In the rows, 128 means zero.
The rows below come in pairs that one turn or mirror swaps. Which row does each named row swap with?
The rows were stretched afterwards, more along some directions than others.
zape: [154 112 177 135 148 120 129 137 139 145 101 123 101  91 125 189 115 181
 147 178 137 142  94 133 131 138]
tov: [126 108 176 130 154 117 140 129 118 107 101 120 118  77 147 145 120 139
 149 163 120 156 116 135 144 124]
gil: [183  91 132 137 141 124 150 137 117 146  85 147 118  76 149 172  99 158
 135 163 139 105 147 132 147  98]
Fir: [159 104 108 139 130 139 141 157 108 158  80 150 107  80 147 149  95 137
 155 166 144  87 128 146 124 117]
Bepi: [142  97 119 134 130 115 160 148 121 154  89 128 125  80 109 118 103 123
 135 177 120 110 123 126 133 113]
ret: [162  82 135 134 119 121 145 119 125 132 104 143 114  83 125 151 127 122
 105 150 124 117 151 118 141 132]
sogak: [158 129 128 130 114 132 145 136 146 151 114 142 128  93  94 174 112 139
 129 167 129 124 128 125 143 143]
lufof: [152 109 124 140 115 127 158 143 129 146 100 131 113  97 130 104 118 137
 162 173 156 137 125 130 117 113]
pag: [137 105 106 130 132 116 175 114  93 158 107 131 128  96 138 117  90 151
 126 147 140 121 135 144 164 119]
zaki: [160  82 139 134 118 113 145 120 122 140 104 145 116  90 122 152 128 135
 107 151 130 120 152 117 141 127]
rem: [133 101 173 129 161 113 129 132 122 127  99 123 110  79 144 181 121 166
 144 168 117 142 106 135 144 132]
pak: [130 118 110 149 125 120 146 115 139 140 111 156 128  98  94 161  87 147
 151 144 148 142 118 131 160 144]
kikot: [156  65 140 157 135 120 137 140 112 118 110 152  96  81 122 181 109 156
 177 160 152 143 110 122 146 134]
Bim: [146  93  97 140 117 133 153 123 113 123  84 143 126  70 135 129  99 105
 126 160 119 104 150 132 147 119]
fazab: [146 107 117 148 132 118 139 128 126 142 102 147 136 100 111 122 110 138
 158 146 148 132 123 143 122 119]
zeza: [153 129 127 139 107 127 145 128 138 137 120 150 137  91  97 162 113 142
 146 171 136 137 122 130 136 138]
kozus: [175  90 135 132 136 132 149 143 109 143  80 145 126  80 156 153  97 149
 134 156 148  91 144 134 151 103]
leme: [153  99 145 136 129 113 145 131 129 163 108 141 106  95 121 143 129 150
 111 157 140 122 139 125 124 130]
lozis: [173  90 136 131 133 125 153 137 101 149  77 127 124  80 166 151  99 152
 129 165 148  89 149 142 159 101]
Zusa: [137 108 155 136 131 122 151 121 118 112 104 128 129  87 146 112 122 128
 156 163 141 151 129 137 134 114]
zepum: [149  91 132 133 145 146 130 130 129 144 105 145 108  95 139 167 119 148
 153 143 137 131 127 141 131 141]
Dubeg: [130 105 167 128 139 122 143 115 120 102 106 120 122  87 150 134 121 133
 153 154 137 155 123 134 148 120]
tulo: [158  86 125 140 135 118 158 143  98 148  77 120 124  71 161 130 102 149
 128 172 150  88 142 153 168 112]
sida: [135 120 117 148 122 120 148 116 137 141 113 157 126  90  98 158  92 139
 136 146 145 132 122 131 164 147]
Suz: [113  94 116 129 133 127 155 125 118 146  87 166 111  80 107 135 100 157
 136 152 119 133 132 129 140 145]
risu: [114 102 115 132 129 121 161 123 119 148  94 154 114  93 104 129  96 158
 139 157 124 144 132 127 130 141]
Kete: [147 104 107 130 116 123 161 141 118 161 101 116 125 118 122 131 108 164
 166 164 159 136 115 143 137 125]
zosaf: [138 105 152 134 131 119 147 123 115 109 103 133 130  86 150 113 119 122
 152 157 140 143 132 134 143 114]
nirav: [152  76 132 145 128 116 153 148 126 137  87 132 111  74 104 135  99 122
 156 184 131 121 109 117 132 107]
lik: [164  90 124 133 131 147 134 138 129 134 101 142 123  94 136 149 117 128
 148 151 134 113  99 122 131 134]
lave: [132 102 177 128 160 109 135 127 121 121 100 120 113  75 145 178 123 160
 142 165 115 147 117 140 151 128]
Punu: [135 110 104 132 128 115 171  95  96 150 112 140 131  99 138 123  88 158
 132 143 145 132 137 146 168 125]
nonod: [141 103 179 128 158 118 132 136 119 128  98 120 103  73 143 182 121 166
 139 171 117 139 107 138 144 133]
kef: [165  82 126 145 133 120 159 147  98 149  85 123 118  67 150 132 103 151
 121 175 152  90 137 147 169 118]
ved: [160 121 122 140 104 129 143 129 143 140 115 157 136  88  91 166 108 134
 150 164 134 131 126 129 135 135]
vivun: [138 101 170 131 144 125 143 125 113 101 105 124 124  79 153 131 125 129
 157 157 133 149 127 140 146 116]
Neru: [152  91 123 149 129 114 156 150 140 148 107 142  86  73 109 157 107 151
 148 181 136 140 109 114 139 131]
mav: [151 114 152 134 124 104 154 129 109 146 110 105 101  99 132 166 106 145
 136 165 149 126 113 135 158 115]
kepi: [116  99 106 132 133 126 170 130 114 168  84 154 104  76 115 126  91 156
 122 155 137 112 142 139 160 141]
tozu: [134 121 122 151 118 123 142 118 151 146 116 163 124  98  91 155  99 144
 138 143 152 133 123 126 147 148]
Bibu: [167  85 133 144 145 118 148 134 123 141  94 154 109  77 139 175  95 165
 154 166 136 126 133 125 140 104]
rer: [166  79 122 145 144 120 145 139 121 140  95 158 108  74 138 171  99 167
 149 162 139 120 136 128 138 111]
dev: [157 121 158 140 121  98 144 136 131 140 113 100  98 104 104 178 108 145
 134 178 140 144 109 122 131 113]
sed: [155 121 165 144 139 128 139 128 149 156  97 121 102 103 119 171 108 185
 149 185 149 153  93 131 118 137]
didel: [146  86 134 145 122 111 153 144 128 134  96 134 120  78  94 130  99 118
 158 177 127 131 108 118 131 113]
pab: [157 111 111 140 121 136 141 152 114 150  75 143 110  78 140 143  93 122
 148 167 136  89 133 141 123 110]
sunol: [160  87 109 136 124 138 140 144 134 146 105 148 110  82 127 162 111 133
 136 159 129 110 100 117 142 146]
tadi: [142  77 133 141 149 136 128 128 120 131 105 147 106  92 139 151 116 147
 162 144 142 142 123 140 131 140]
bugem: [145 122 114 136 123 125 167  92 111 152 112 135 119 100 129 135  88 163
 131 151 155 142 130 148 164 136]
Ses: [139  74 128 153 152 121 140 131 110 140  99 135 101  86 141 124 110 149
 154 161 143 142 120 144 122 131]
Misom: [153 109 126 142 114 132 161 143 126 147 104 131 116 100 121 102 119 136
 158 176 151 145 121 128 110 118]
Lem: [132 102 177 130 159 112 131 135 126 119 100 122 107  77 145 174 122 158
 145 167 118 149 107 135 142 131]
pifi: [156  91 116 149 127 122 163 142 135 153 102 142  91  73 110 152 105 146
 142 183 129 137 113 117 137 129]
deni: [165  80 132 150 143 118 151 142 131 141  96 157  97  71 121 175  96 162
 154 174 138 133 123 119 139 116]
tid: [150 110 102 142 121 139 141 150 117 141  83 147 116  72 135 137  97 118
 137 163 133  90 133 140 126 118]
Leber: [151  94 107 145 132 140 137 160 110 159  83 155 105  85 148 149  97 145
 163 159 152  90 126 144 121 119]
lir: [133 100 122 141 119 126 151 102 102 126  97 149 137 100 154 120 105 142
 179 152 153 135 127 140 135 112]
kot: [174  93 130 129 133 132 151 140 101 145  80 134 130  82 160 152 101 152
 131 157 151  87 147 142 164 106]
pani: [179  89 131 131 134 126 153 142 108 145  79 136 123  80 160 154  98 152
 131 159 151  91 147 138 157 100]
vesu: [162  85 129 144 135 115 160 142 100 152  78 121 119  66 151 130 103 153
 117 175 147  94 137 152 169 116]
Gatat: [160  83 135 145 147 111 145 141 130 139  96 156  97  75 122 177  99 166
 158 170 134 138 123 123 140 116]
dimo: [142 102 122 150 135 113 143 133 126 152  95 144 127 102 108 122 106 148
 162 154 151 132 124 144 117 115]
Sef: [161  85 125 150 138 118 162 144 101 146  82 114 115  64 151 121 110 150
 119 180 145 103 134 154 159 120]
zur: [151 132 129 141 107 120 147 128 134 136 120 145 135  88  92 157 108 131
 142 176 132 137 123 128 140 136]
ferir: [153 114 174 138 146 123 132 135 142 154  93 126 102  93 120 178 112 186
 146 180 141 146  94 137 125 137]
nuzo: [153  89 129 145 125 115 151 146 127 141  88 135 114  76  98 133  95 119
 156 187 129 121 112 119 128 107]
Tepok: [133  99 115 152 133 110 151 133 129 157  95 147 122  94 100 119 106 153
 155 152 152 128 130 147 127 120]
Sido: [144 115 171 135 147 123 133 127 139 151  97 122 104  94 127 174 117 184
 151 182 137 146  98 139 127 135]
Totin: [139 104  97 136 126 120 159 132 114 154 105 126 133 115 125 155 102 172
 163 160 151 137 122 146 155 133]
golo: [151 112 157 138 125  96 152 138 109 142 110  98  99  99 130 164 103 136
 138 178 144 131 109 128 152 115]
Fam: [158 120 161 142 122  94 145 143 117 138 112 102  96  93 113 175 106 135
 131 180 133 136 110 124 139 114]
fufat: [152 118 155 140 123 111 138 129 136 128 119 126 108 108  90 167 115 150
 144 172 127 167 108 114 107 128]

sida pairs with dimo
risu pairs with ret
lir pairs with kikot
leme pairs with kepi
rer pairs with Dubeg
tadi pairs with Punu

The rows below come in pairs that one turn or mirror swaps. Which row does each named row swap with?
The rows were stretched afterwards, more along some directions than others.
subi: [155  98 106 128 152 154 105  69 131 162 140 145 154 117 104 130 113 117
 131 139  70 118 104 189 159 120 174 128]
Geku: [144 124 119 123 146 163 122 130 158 155 137 127 148 141 144 129 146 131
 158 148 113 156  86 170 135 133 186 119]
Kuga: [177 153 101 173 112 157 117  91 159 120 149 122 159  94  98 116 122 131
 131 143 137 153 100 156 155 122 165 133]
Tolu: [149  97 107 126 142 161 137  87 165 164 141 133 154 105 108 121 135 137
 142 126 107 141  92 184 131 116 163 134]
gefem: [161 112 108 140 143 157 114 104 126 180 165 118 159 105 116 151 124 122
 125 108 134 153 124 164 115 146 152 179]
pifer: [186  96 123 129 169 179 135  77 144 173 110 140 148 137 117 116  78 132
 119 132 106 148  84 191 153 142 166 129]
gufe: [155 116 100 154 133 157 127  81 142 146 136 140 151  97  97 116 111 143
 144 153 113 144 119 170 154 123 178 120]
gafo: [155 115 103 148 127 142 102 108 130 173 166 112 129 135 100 154 152  96
 147 122 106 111 133 167 163 127 172 170]
sor: [134 118 101 159 134 122 114 129 128 154 183 119 157 129 148 149 172  97
 153 146  91 134 130 132 106 126 146 143]
Kekin: [169 136  98 166 147 150 121 107 150 157 141 125 135 126 126 133 126 133
 148 133 114 156 115 175 137 107 170 110]
reto: [190  99 110 175 134 155 110  94 115 161 162 142 167 127 113 134 119 124
  98 114 106 131 126 169 149 113 155 129]
ledo: [134 136 110 141 133 152 109  82 144 163 159 110 157  95 135 130 146 128
 153 135 114 165 112 148 120 136 180 176]
Gov: [161 120 102 160 140 134 126 125 134 145 176 122 147 132 108 122 145 100
 140 140  95 137 140 158 137 134 156 125]
zadur: [187 124 106 138 155 179 130 100 139 161 141 138 168 123 118 111 121 133
 123 133 106 139 108 180 140 145 163 115]
tezos: [159 125  97 110 153 155 118 110 151 167 135 117 135 145 120 127 145 135
 154 163  94 131 105 167 155 138 187 116]
dufuf: [174  90  96 173 127 158 128 117 130 151 143 127 148 133  91 144 130 112
 112 122 123 121 134 145 130 143 158 175]
bovek: [149 121 101 117 141 151 124  93 144 187 151 121 152 113 112 130 122 133
 168 162 120 147 109 171 145 133 160 127]
megaf: [146  85 145 162 127 173 121  95 124 137 152 143 149 101 105 123 119 125
 117 121 111 140 117 155 113 129 152 176]
zunik: [137 134 131 146 112 134 100  99 136 158 166 112 155 112 104 165 164 109
 147 132 102 147 148 129 124 105 149 179]
gerud: [146 106 106 156 142 133 132 145 133 143 159 129 152 153 129 126 135 103
 147 146 115 132  94 165 141 152 167 131]
nuge: [156 123 123 147 139 176 121 136 146 147 142 105 150 144 131 152 147 111
 123 117 123 124 102 132 111 148 164 181]
Vor: [182 123  97 149 131 167 112 129 145 174 165 108 156 147 122 151 155 121
 130 124 131 136 124 145 138 133 180 143]
Poz: [162 119 133 108 160 181 132  93 153 138 118 122 150 123 108 124  90 124
 123 153 115 150  89 174 133 153 148 135]
nena: [170  80 123 161 150 174 115  99 105 184 156 148 166 128 112 136 110 124
 113 104 112 134 101 176 138 134 172 157]
papop: [174  96 107 158 150 164 108 120 132 165 178 116 152 126 100 114 163 132
 136 115 116 104 107 159 168 124 189 164]
nemaf: [189 131  98 139 145 161 126  99 130 168 145 134 151 157 120 133 131 130
 125 153  97 142 117 160 139 129 176 105]
pom: [155 127 101 115 144 128 126 138 133 140 136 123 175 132 144 136 112 131
 123 157 121 140  85 155 132 148 171 131]
fala: [163  89  84 131 142 156 104  85 128 179 135 164 163 150 124 128 146 126
 142 153  92 151 122 157 137 133 162 120]
Loz: [159 123 117 157 135 151 122  80 139 150 149 128 167  83 119 143 103 124
 118 123 124 156 105 190 110 112 152 150]
Tep: [164 147 118 134 108 171 114 109 129 198 189  98 175 132 135 157 148 123
 155 127 133 138  89 156 152 140 191 159]
forib: [146 137 105 133 150 140 116  88 162 160 158 112 148 110 132 126 125 123
 155 154 102 136 100 171 159 114 179 137]
fori: [143 124 134 162  99 154 107 116 151 155 167 140 177 113 139 156 157 114
 130 121 110 145 109 128 117 108 171 151]
vifub: [153 126 150 146 118 162 118  98 150 150 177 105 155 112 120 140 129 128
 119 127 141 158 103 140 121 129 127 187]
nosek: [138 117 118 121 138 144 128 114 159 116 123 121 164 115 125 119 136 144
 118 156 106 161  94 121 105 122 154 153]
ripas: [169  77 110 158 141 187 106  96 131 166 171 130 139 119 122 125 155 127
 128 113  78 133 126 160 127 128 184 165]
Nido: [164 128 152 179 134 165 132 130 141 172 193 126 141 128 158 136 127 121
 140 107 120 135 111 193 146 116 162 139]
nup: [183 118 132 174 138 197 118 112 142 178 162 136 143 142 129 133 129 139
 123  99 142 129  87 178 143 127 174 169]
met: [143 116 141 127 131 130 114  94 160 154 123 137 150 123 105 142 107 137
 132 141 136 129  87 159 147 100 149 158]
petov: [143 139 136 118 137 129 130  91 145 147 127 119 169 118 117 139 105 125
 133 168 109 147 107 142 126 129 140 135]
zunur: [146 106 104 145 146 137 117  94 146 143 151 118 139  99 121 133 121 118
 102 123  99 126 120 173 124 123 153 155]
ruro: [146 108 138 162 120 158 118  77 144 148 161 126 160  97 134 130 126 124
 109 123 113 156 109 146  99 126 145 181]
lifo: [178 109 128 150 137 169 125 144 141 163 155 126 154 167 106 140 139 114
 151 138 129 106  86 164 168 139 172 139]
ril: [128  75 145 145 165 164 144 106 152 142 170 110 149 102  92 108 140 116
 144 130  95 131 102 157 111 118 146 165]
bevut: [156 125 122 149 145 156 126 143 149 168 156  98 155 158 142 146 153 103
 157 123 109 129  95 148 145 155 189 154]
Zuvop: [158 109 117 109 160 158 129  78 147 173 113 122 163 104 106 129 100 150
 130 133 124 135  89 169 147 124 162 151]
Lozit: [173  84  92 155 157 200 122  88 131 176 152 139 160 125 131 120 152 125
 139 123  87 153 108 169 119 148 188 142]
dit: [132 116 127 144 136 156 121 124 162 153 158 108 128 114 132 133 153 142
 152 128 129 166 121 141 103 123 171 172]
kal: [159 105 128 136 117 175 119 128 127 172 158 136 162 173 127 149 153 116
 142 137 127 143  89 130 126 160 166 169]
leked: [173  94 111 163 148 159 117  87 125 146 156 136 149  94  86 123 102 137
 121 130 120 138 132 178 154 111 144 148]
tumo: [155 115 126 154 133 136 123  64 160 121 157 123 136  91 107 111 102 129
 119 150 101 141 105 177 138  96 135 149]
vef: [142 118 114 165 118 138 115 119 146 112 152 126 152 139 102 141 142 113
 138 157 120 132 101 126 118 132 152 145]
tosig: [175 154 108 120 132 137 120  88 111 177 140 116 159 118 108 143 123 118
 123 133 108 136 120 169 143 128 170 147]
Mabo: [152 130 117 141 141 148 100  76 141 194 139 124 150 103 113 154 139 118
 153 115 114 135 129 170 151 102 153 162]
Tiv: [141 110 123 153 120 136 114  84 160 155 182 120 148 107 106 148 118 110
 140 118 109 134 122 193 138 107 156 148]
Kub: [169 118  98 151 157 165 119 139 130 134 150 130 149 152 150 125 137 130
 128 149 102 143  98 153 109 156 162 135]
zem: [164 111 121 162 127 166 128  95 120 162 155 127 170 149 121 142 130 114
 131 148 125 148 106 141 124 138 128 155]
finev: [189 136 122 166 115 151 118 120 138 171 163 133 133 165 128 147  96 124
 126 140 148 129 100 180 159 140 177 150]
Salu: [173 121 132 132 138 167 115  72 162 147 110 125 137 126  83 134  95 143
 125 147 137 165 118 170 143 116 145 166]
gizis: [175  86 134 140 154 174 121 145 130 153 155 128 132 143 119 141 130 135
 112 119 131 141 122 167 130 136 152 166]
Dugiz: [174 133 106 123 140 159 112 133 139 174 139 124 159 171 117 151 156 117
 159 158 104 132 109 145 152 148 186 121]
nis: [173  97 114 156 137 187 104  93 144 193 165 123 130 135 115 143 139 139
 133 108 116 120 119 177 153 122 180 166]
gipo: [151 159 134 149 118 139 127 133 133 159 178 112 163 122 117 164 127  99
 147 136 139 143 117 163 121 135 156 167]
viza: [128 134 110 121 137 144 122 104 154 183 166  92 155 122 146 148 145 113
 171 143 120 148 102 145 121 148 168 166]
mis: [153 115 116 127 143 152 117  92 128 158 161 112 178 114 105 139 114 104
 142 160  88 136 100 159 134 154 168 123]
Gamo: [152 149 114 122 126 137  99 106 125 166 148 111 152 126  93 163 104 112
 133 148 120 133 129 157 154 138 160 150]
mati: [181 115 101 142 131 151 114 124 143 136 144 132 144 164 103 137 147 122
 139 160 105 121 108 152 165 135 161 121]
vuluv: [164 103 134 182 130 169 121 112 148 162 183 116 132 117 111 127 140 119
 147  99 115 123 133 193 144 114 160 148]
regag: [147 139 127 133 121 131 118 111 158 120 129 115 159 123  81 138 119 129
 135 163 133 147 106 128 138 124 155 153]
Pomi: [191  81 105 171 151 196 120  90 148 168 156 131 138 121 121 112 128 139
 119 109 109 131 108 188 145 131 183 156]
Pegam: [152 110 108 143 150 153 108 104 140 164 132 132 155 105 115 136 143 135
 142 118  94 148 119 178 126 128 200 137]
Sola: [166 132 137 149 133 158 123 107 148 145 138 136 155 133 143 127 107 157
 121 143 140 146  78 161 133 124 150 139]
biv: [145 115 121 165 132 147 121  79 160 151 159  93 137  90 100 136 121 125
 132 124 128 149 133 145 113 117 147 187]
rudek: [157 105  91 159 135 164 114 109 140 187 179 110 167 112 130 146 167 141
 140 117 121 125 111 147 136 123 185 162]
Duk: [134 120 122 181 108 141 105 104 146 178 186 115 144 116 123 159 154 108
 161 121 120 115 117 144 126 109 165 155]
tizez: [155  71 120 140 151 181 130 107 150 129 137 133 160 119 112  99 134 146
 125 127 107 136  65 163 133 138 182 151]
Gen: [145 134 149 135 146 155 123 110 157 153 161 103 152 131 144 133 155 117
 132 137  98 137  95 143 106 130 164 178]

regag pairs with ruro
Kub pairs with gizis
vef pairs with megaf
ledo pairs with met
kal pairs with tizez
Tiv pairs with tosig
gefem pairs with pom
Loz pairs with gipo
ripas pairs with mati
Gov pairs with reto

